Each row has a name. Each piece below is followed by the name of the row it came from, unless a question asks for something else. Each question is about the rows just above it.

-0.33 -3.39 +1.12 +3.19 -5.10 -2.82 -3.77 -3.94 -2.79 -3.45 -1.14 +4.22
 +8.18 +3.64 = z_47
-0.44 +2.65 -1.55 +0.82 -3.03 -3.20 +1.41 +0.41 +4.87 +0.52 -7.91 -1.69
 +0.26 +0.50 = z_374
-4.08 -3.62 -1.51 +0.17 +1.44 -6.94 +1.82 +3.32 +1.01 -0.23 +4.06 +3.23
 -1.37 +0.57 = z_866
+0.69 +7.80 +2.93 -2.74 -1.93 -0.95 -1.88 +5.96 +2.22 -3.93 -0.90 -3.37
 -4.46 -2.91 = z_897
-1.59 -1.08 -6.66 -3.06 +0.02 +3.61 +1.12 +0.01 +4.19 -1.88 -1.48 +0.09
 +2.28 +4.75 = z_548
+1.86 +2.79 +6.40 -1.93 +2.62 -6.05 -2.35 +1.29 -3.67 -4.94 -4.12 +1.86
 -0.63 -0.83 = z_142
-4.53 +4.15 +0.30 +1.43 +3.74 +4.76 +3.00 +3.39 +2.55 -1.49 +0.08 -5.39
 -5.19 -1.85 = z_352
+5.09 +5.73 +1.17 +2.75 +2.99 +1.93 -2.39 -3.23 -1.40 -2.25 +1.02 -0.15
 +6.80 +4.53 = z_759
+2.16 -3.10 -3.98 +0.33 -3.49 +1.43 +0.85 +3.34 +1.01 -0.17 -0.59 -3.49
 +3.09 +3.16 = z_347
-3.54 -4.10 +3.38 +5.13 +2.95 +0.87 -1.52 +3.03 -3.21 +1.53 +5.60 +2.53
 +3.31 -1.80 = z_212
+3.14 +1.40 -7.57 +4.90 +3.11 -1.37 -3.03 -0.93 +1.38 -4.73 -1.71 +1.99
 -0.12 -1.44 = z_751
Where do +5.09 +5.73 +1.17 +2.75 +2.99 +1.93 -2.39 -3.23 -1.40 -2.25 +1.02 -0.15
 +6.80 +4.53 appear?
z_759
which: -3.54 -4.10 +3.38 +5.13 +2.95 +0.87 -1.52 +3.03 -3.21 +1.53 +5.60 +2.53
 +3.31 -1.80
z_212
Put -2.25 +5.73 +5.09 -0.15 +1.17 +2.99 -3.23 -1.40 +6.80 +1.93 -2.39 +4.53
 +2.75 +1.02 back in order: which row is it?
z_759

-2.69 +0.03 -1.51 -1.02 +5.31 -7.16 -7.13 -1.57 +6.85 +6.59 +7.36 +2.93
 +1.97 -2.33 +1.31 +4.56 -5.91  z_971
+2.06 -3.74 -5.92 -2.92 -2.64 +4.24 -4.80 -0.90 +8.72 +2.78 +5.72 +0.69
 -6.27 -0.91 +1.73 -2.19 +0.47  z_409
-5.70 -1.38 -6.87 +2.53 +0.53 -0.92 +2.67 -1.06 -0.66 -7.73 -5.46 +0.07
 -7.11 -2.54 -0.98 +1.36 +5.33  z_66
+4.39 -2.69 +0.03 -1.51 -1.02 +5.31 -7.13 -1.57 +6.85 +6.59 +7.36 +2.93
 +1.97 -2.33 +1.31 -0.26 +0.80  z_326
The row with +4.39 -2.69 +0.03 -1.51 -1.02 +5.31 -7.13 -1.57 +6.85 +6.59 +7.36 +2.93
 +1.97 -2.33 +1.31 -0.26 +0.80 is
z_326
which: -2.69 +0.03 -1.51 -1.02 +5.31 -7.13
z_326
The row with -2.69 +0.03 -1.51 -1.02 +5.31 -7.16 -7.13 -1.57 +6.85 +6.59 +7.36 +2.93
 +1.97 -2.33 +1.31 +4.56 -5.91 is
z_971

-0.78 +0.96 -0.31 -8.63 -> z_896
+0.73 +6.39 +5.50 -1.80 -> z_568
+2.76 -3.83 +5.07 +4.98 -> z_180
-1.27 -5.98 -6.02 -1.18 -> z_585
-3.83 +5.07 +4.98 +2.77 -> z_949
Which row holds +2.76 -3.83 +5.07?
z_180
which: +0.73 +6.39 +5.50
z_568
Where do -1.27 -5.98 -6.02 -1.18 appear?
z_585
Which row holds these entries in another order? +5.07 -3.83 +4.98 +2.76
z_180
Move every entry of -3.83 by -1 step of +0.01.
-3.84
which: -1.27 -5.98
z_585
The row with +2.76 -3.83 +5.07 +4.98 is
z_180

